In the data rows, zero lies at 4.5, halfway between 4 and 5.
Here are some points, one per row:
[3 5 5 3 3 1 2 5 3 2 5 4 6 5 5 4 4 7 6 2 3 5 5 5 7 2 4 5 6 5 2 4 4 6 3 3 5
 6 4 3 5 5 5 8 9 4 3 2 4 6 5 5 3 9 7 3 1 4 4 5 0 4 5 4]
[2 5 4 3 5 9 4 3 4 4 4 8 2 5 6 4 3 6 5 4 3 1 3 5 7 3 4 2 6 5 0 6 4 5 1 4 5
 6 1 2 5 3 4 4 5 3 4 3 4 4 4 8 4 3 4 7 5 4 5 2 5 4 6 4]
[1 4 5 6 3 3 4 3 3 4 4 1 0 5 6 2 2 6 6 6 8 5 5 3 1 5 5 5 4 3 3 3 5 4 5 4 5
 2 2 5 4 2 4 7 5 5 4 4 3 5 0 5 6 6 4 4 2 2 6 3 4 6 5 2]
[2 5 5 3 5 3 4 4 1 4 6 8 7 5 6 4 4 4 1 7 3 1 4 4 5 5 6 5 5 1 3 2 7 3 5 4 4
 5 2 2 6 6 3 7 4 5 5 4 6 7 4 0 6 4 5 7 4 6 6 4 2 4 4 4]
[3 5 4 4 3 3 5 5 6 4 4 3 3 4 5 8 5 3 7 2 4 3 4 5 7 4 1 8 5 3 6 8 2 2 3 5 4
 3 1 4 7 5 5 4 1 5 4 5 7 5 4 3 4 2 3 3 5 2 4 5 5 4 4 4]
[5 4 5 6 7 0 4 6 7 5 6 6 5 4 4 5 5 7 6 3 2 4 5 3 3 6 5 5 5 3 2 3 7 6 2 5 6
 7 3 4 3 2 6 6 5 4 4 7 4 0 5 5 6 2 5 3 8 2 4 4 4 4 5 3]
[4 5 6 1 7 5 5 3 9 5 5 5 4 4 4 5 5 3 1 4 4 5 4 4 6 5 5 3 3 2 3 5 5 8 4 6 4
 3 6 5 6 6 6 6 3 5 4 6 2 6 1 7 4 6 6 4 4 4 4 3 5 2 5 5]
[5 4 5 3 2 3 6 4 3 3 3 7 5 5 5 3 3 5 2 5 3 7 5 6 1 5 2 7 6 6 3 5 4 6 4 4 4
 5 4 7 6 4 8 6 3 7 4 5 6 5 7 5 1 5 5 6 4 4 2 2 7 7 4 7]
[4 8 5 1 5 1 4 4 8 6 5 9 4 5 5 3 3 5 6 5 7 2 6 5 5 2 4 2 3 4 4 6 4 4 5 5 7
 4 7 5 2 3 5 1 6 2 4 3 3 6 6 0 0 3 4 4 4 4 4 4 4 6 4 3]
[3 6 3 3 4 6 4 4 1 5 3 5 4 4 3 8 1 4 5 5 4 3 4 5 6 6 3 3 3 4 1 5 5 7 6 3 5
 3 9 4 3 7 3 5 2 4 5 2 7 3 4 5 5 6 4 2 4 6 2 1 4 8 4 5]
[5 3 5 7 3 5 4 4 4 6 2 5 6 6 1 5 7 5 5 2 5 5 4 3 7 4 9 1 5 4 2 6 3 3 5 1 3
 4 5 6 7 2 3 6 2 7 5 4 5 5 6 3 4 4 3 5 9 4 5 6 3 5 3 5]
[6 6 4 5 4 4 3 7 7 5 6 2 6 8 3 4 3 3 4 8 6 1 4 5 6 5 7 7 4 7 4 4 4 7 3 3 6
 7 4 3 6 5 5 6 4 5 2 4 4 7 4 5 4 3 4 4 3 5 5 6 8 6 7 1]
[3 6 5 4 5 5 7 6 4 4 5 4 5 5 2 5 3 3 2 7 3 7 6 5 6 5 5 2 5 5 4 3 5 4 3 4 5
 2 5 4 3 1 5 6 9 6 3 5 5 6 2 5 4 0 5 0 2 4 6 5 3 4 4 6]
[3 5 3 4 5 4 4 7 3 5 5 5 4 5 9 6 3 4 3 2 7 7 3 3 4 5 3 4 3 8 5 3 5 6 2 2 1
 4 6 4 6 6 6 4 6 3 4 4 3 5 5 2 5 4 5 5 7 2 7 4 6 5 7 4]
[4 6 5 7 2 5 5 5 6 2 4 5 2 6 6 4 5 3 3 5 4 6 4 5 9 2 0 0 5 3 1 5 4 6 2 2 6
 6 2 4 1 8 5 5 5 6 4 6 5 5 2 3 8 5 4 7 3 7 4 5 6 7 2 3]
[5 6 4 0 2 5 5 8 4 1 4 4 4 3 4 4 4 4 5 7 4 5 6 4 4 5 5 6 5 3 0 7 7 4 5 3 2
 4 3 6 1 5 0 4 4 2 0 6 4 6 5 4 5 5 3 2 7 3 4 6 5 4 5 4]
[3 4 4 4 4 5 6 2 3 6 4 2 7 4 8 7 4 4 4 5 5 2 4 3 6 4 4 4 4 7 3 3 6 4 7 6 3
 7 3 4 1 3 7 4 5 4 3 8 6 4 3 5 0 5 4 5 2 4 5 7 3 5 4 4]
[0 6 5 4 6 3 3 5 4 4 6 2 4 5 4 3 5 5 4 5 5 2 7 6 4 2 5 8 8 7 1 3 3 3 6 3 3
 4 7 2 4 4 4 3 6 6 4 4 5 3 3 4 5 5 4 6 9 6 3 4 6 4 3 4]
[4 8 5 5 5 4 4 7 2 6 3 3 3 0 2 4 4 4 3 4 6 4 6 5 6 2 4 5 3 5 3 5 8 6 2 4 8
 5 5 3 6 2 1 5 3 6 3 4 3 2 5 1 5 7 4 6 3 2 5 5 6 2 4 7]
[6 3 3 3 2 4 4 7 4 3 7 3 4 5 3 2 3 1 7 1 3 4 5 5 4 4 2 2 6 5 4 3 6 8 5 4 4
 4 8 2 5 3 2 5 2 4 3 5 8 6 4 5 1 3 4 6 2 4 7 3 2 2 3 4]
[3 7 5 3 3 6 3 3 4 2 5 0 6 8 5 7 5 6 5 2 7 6 7 6 3 3 5 4 4 3 6 3 4 5 2 5 7
 3 5 3 0 5 3 7 4 4 4 5 3 3 4 5 1 3 3 5 6 6 5 5 6 2 7 6]
[6 5 6 6 8 5 5 9 4 4 6 3 5 4 7 4 5 5 4 4 4 1 5 4 3 5 6 2 4 5 3 7 2 7 6 2 4
 3 2 4 1 8 5 4 5 7 6 5 4 3 4 4 3 4 6 7 3 3 3 2 2 6 5 6]
[3 6 5 1 3 6 5 6 4 4 6 5 4 5 3 4 5 7 3 3 5 1 4 4 6 5 2 6 6 7 4 4 4 7 6 6 6
 5 5 9 3 3 4 5 5 5 7 6 2 5 4 3 9 2 3 6 4 4 5 5 0 5 4 4]
[7 5 4 6 1 3 4 6 3 4 3 4 5 4 7 4 5 4 4 5 3 3 4 5 5 1 7 7 5 4 0 4 1 4 5 6 4
 6 7 3 4 5 6 5 5 6 4 6 2 3 3 2 8 3 3 1 3 3 7 2 5 3 7 6]
[6 3 5 6 9 4 7 5 4 3 4 3 2 6 7 6 4 5 3 5 1 3 4 6 3 3 4 3 4 4 4 5 4 4 5 3 4
 8 6 5 7 4 4 6 5 0 5 3 3 4 5 3 5 4 4 5 1 5 4 6 5 4 4 4]
[2 6 3 4 2 4 3 4 7 4 7 3 3 5 6 6 4 3 6 5 3 6 3 6 4 5 8 2 5 7 4 6 6 5 7 9 4
 5 2 4 5 6 4 4 6 4 3 4 4 3 7 4 8 5 5 6 3 4 6 3 4 5 3 6]
[6 6 5 4 4 3 5 5 4 4 5 5 2 4 6 4 2 6 4 6 3 3 6 5 8 5 6 4 3 5 8 4 4 4 2 7 1
 9 7 4 1 4 3 9 5 7 3 4 4 5 4 4 5 5 4 4 7 4 4 3 5 4 3 5]
[5 5 4 2 3 7 4 5 6 5 3 5 6 7 8 2 2 5 4 3 3 4 5 5 5 7 5 7 4 4 4 4 5 6 4 3 5
 2 6 1 3 0 7 5 4 4 2 3 4 4 4 2 7 6 4 5 3 3 3 7 4 5 2 7]
[6 7 5 1 7 5 3 5 0 7 5 6 6 7 4 6 4 3 7 4 4 7 3 5 2 1 5 5 4 4 3 5 3 6 4 4 2
 6 3 6 3 2 4 6 3 5 5 5 6 4 3 4 7 5 5 5 3 7 4 4 6 4 1 1]
[7 7 4 6 4 6 5 5 4 3 4 7 6 2 5 5 2 6 7 5 3 4 6 4 1 3 5 2 5 5 7 0 2 6 5 4 6
 4 3 3 6 5 3 3 5 3 3 5 5 8 2 7 7 6 2 3 7 4 3 6 4 4 3 6]
[5 1 5 3 4 6 6 5 2 4 6 5 7 7 3 4 3 2 4 4 4 5 5 7 7 3 3 4 5 2 5 6 4 5 6 7 4
 4 5 5 3 4 6 4 9 4 6 5 7 4 5 4 7 7 4 7 6 1 4 4 8 5 8 3]
[5 4 5 4 6 8 4 3 7 6 5 5 4 4 4 3 4 9 5 6 6 5 6 5 5 6 1 5 3 5 1 3 5 7 4 5 3
 7 4 3 4 8 2 5 7 7 7 4 5 5 4 3 2 4 4 3 2 2 7 5 6 3 1 4]
[2 4 4 5 4 5 4 8 8 4 7 3 7 5 4 7 2 8 8 5 1 5 2 4 3 2 3 6 3 3 3 4 5 2 2 4 3
 5 6 6 3 2 3 2 4 7 5 5 4 6 3 4 5 5 4 6 4 5 6 5 4 6 7 8]
[4 6 6 6 6 7 4 5 2 2 5 4 4 4 5 4 8 4 9 5 3 6 4 4 6 6 4 5 5 6 3 4 7 5 4 6 6
 3 7 6 3 5 7 6 5 3 2 4 5 7 2 0 3 5 4 4 5 4 6 2 7 5 4 4]
[0 3 4 3 5 7 5 8 4 6 5 8 1 5 5 5 4 4 3 3 2 5 6 4 4 2 6 6 3 6 4 2 3 6 7 3 6
 7 4 4 2 6 6 8 1 4 4 4 6 5 4 3 4 4 6 2 4 2 5 6 6 4 6 3]
[5 3 5 3 5 4 2 4 5 2 4 5 3 4 5 7 3 2 2 5 1 7 6 3 6 5 7 8 4 7 4 2 4 6 4 3 6
 6 3 6 2 1 3 2 6 5 6 2 4 4 2 2 3 5 3 6 4 4 6 3 3 4 2 3]
[6 8 5 3 3 9 5 8 5 7 0 4 2 6 5 5 6 3 5 6 3 3 6 5 4 3 5 6 4 3 5 3 9 4 3 5 4
 5 6 4 7 7 8 2 4 4 7 5 7 5 7 5 6 5 6 4 5 5 4 4 0 5 5 1]
These points spread out most along one direction. Take the direction at right angles to it along which they spread out most. Go by this last direction. For each point below, how far along it does it lie, from 0 to 99? 50 is the average, and the first point above lies past it. One standard deviation of the points above along it is 16.
[0 6 5 4 6 3 3 5 4 4 6 2 4 5 4 3 5 5 4 5 5 2 7 6 4 2 5 8 8 7 1 3 3 3 6 3 3
 4 7 2 4 4 4 3 6 6 4 4 5 3 3 4 5 5 4 6 9 6 3 4 6 4 3 4] 37
[4 5 6 1 7 5 5 3 9 5 5 5 4 4 4 5 5 3 1 4 4 5 4 4 6 5 5 3 3 2 3 5 5 8 4 6 4
 3 6 5 6 6 6 6 3 5 4 6 2 6 1 7 4 6 6 4 4 4 4 3 5 2 5 5] 65
[3 6 5 4 5 5 7 6 4 4 5 4 5 5 2 5 3 3 2 7 3 7 6 5 6 5 5 2 5 5 4 3 5 4 3 4 5
 2 5 4 3 1 5 6 9 6 3 5 5 6 2 5 4 0 5 0 2 4 6 5 3 4 4 6] 64
[3 6 3 3 4 6 4 4 1 5 3 5 4 4 3 8 1 4 5 5 4 3 4 5 6 6 3 3 3 4 1 5 5 7 6 3 5
 3 9 4 3 7 3 5 2 4 5 2 7 3 4 5 5 6 4 2 4 6 2 1 4 8 4 5] 45
[5 6 4 0 2 5 5 8 4 1 4 4 4 3 4 4 4 4 5 7 4 5 6 4 4 5 5 6 5 3 0 7 7 4 5 3 2
 4 3 6 1 5 0 4 4 2 0 6 4 6 5 4 5 5 3 2 7 3 4 6 5 4 5 4] 29
[6 3 3 3 2 4 4 7 4 3 7 3 4 5 3 2 3 1 7 1 3 4 5 5 4 4 2 2 6 5 4 3 6 8 5 4 4
 4 8 2 5 3 2 5 2 4 3 5 8 6 4 5 1 3 4 6 2 4 7 3 2 2 3 4] 47
[4 6 6 6 6 7 4 5 2 2 5 4 4 4 5 4 8 4 9 5 3 6 4 4 6 6 4 5 5 6 3 4 7 5 4 6 6
 3 7 6 3 5 7 6 5 3 2 4 5 7 2 0 3 5 4 4 5 4 6 2 7 5 4 4] 51
[7 5 4 6 1 3 4 6 3 4 3 4 5 4 7 4 5 4 4 5 3 3 4 5 5 1 7 7 5 4 0 4 1 4 5 6 4
 6 7 3 4 5 6 5 5 6 4 6 2 3 3 2 8 3 3 1 3 3 7 2 5 3 7 6] 37
[3 5 4 4 3 3 5 5 6 4 4 3 3 4 5 8 5 3 7 2 4 3 4 5 7 4 1 8 5 3 6 8 2 2 3 5 4
 3 1 4 7 5 5 4 1 5 4 5 7 5 4 3 4 2 3 3 5 2 4 5 5 4 4 4] 21
[5 3 5 7 3 5 4 4 4 6 2 5 6 6 1 5 7 5 5 2 5 5 4 3 7 4 9 1 5 4 2 6 3 3 5 1 3
 4 5 6 7 2 3 6 2 7 5 4 5 5 6 3 4 4 3 5 9 4 5 6 3 5 3 5] 11
[3 5 5 3 3 1 2 5 3 2 5 4 6 5 5 4 4 7 6 2 3 5 5 5 7 2 4 5 6 5 2 4 4 6 3 3 5
 6 4 3 5 5 5 8 9 4 3 2 4 6 5 5 3 9 7 3 1 4 4 5 0 4 5 4] 72
[4 6 5 7 2 5 5 5 6 2 4 5 2 6 6 4 5 3 3 5 4 6 4 5 9 2 0 0 5 3 1 5 4 6 2 2 6
 6 2 4 1 8 5 5 5 6 4 6 5 5 2 3 8 5 4 7 3 7 4 5 6 7 2 3] 77
[6 7 5 1 7 5 3 5 0 7 5 6 6 7 4 6 4 3 7 4 4 7 3 5 2 1 5 5 4 4 3 5 3 6 4 4 2
 6 3 6 3 2 4 6 3 5 5 5 6 4 3 4 7 5 5 5 3 7 4 4 6 4 1 1] 38
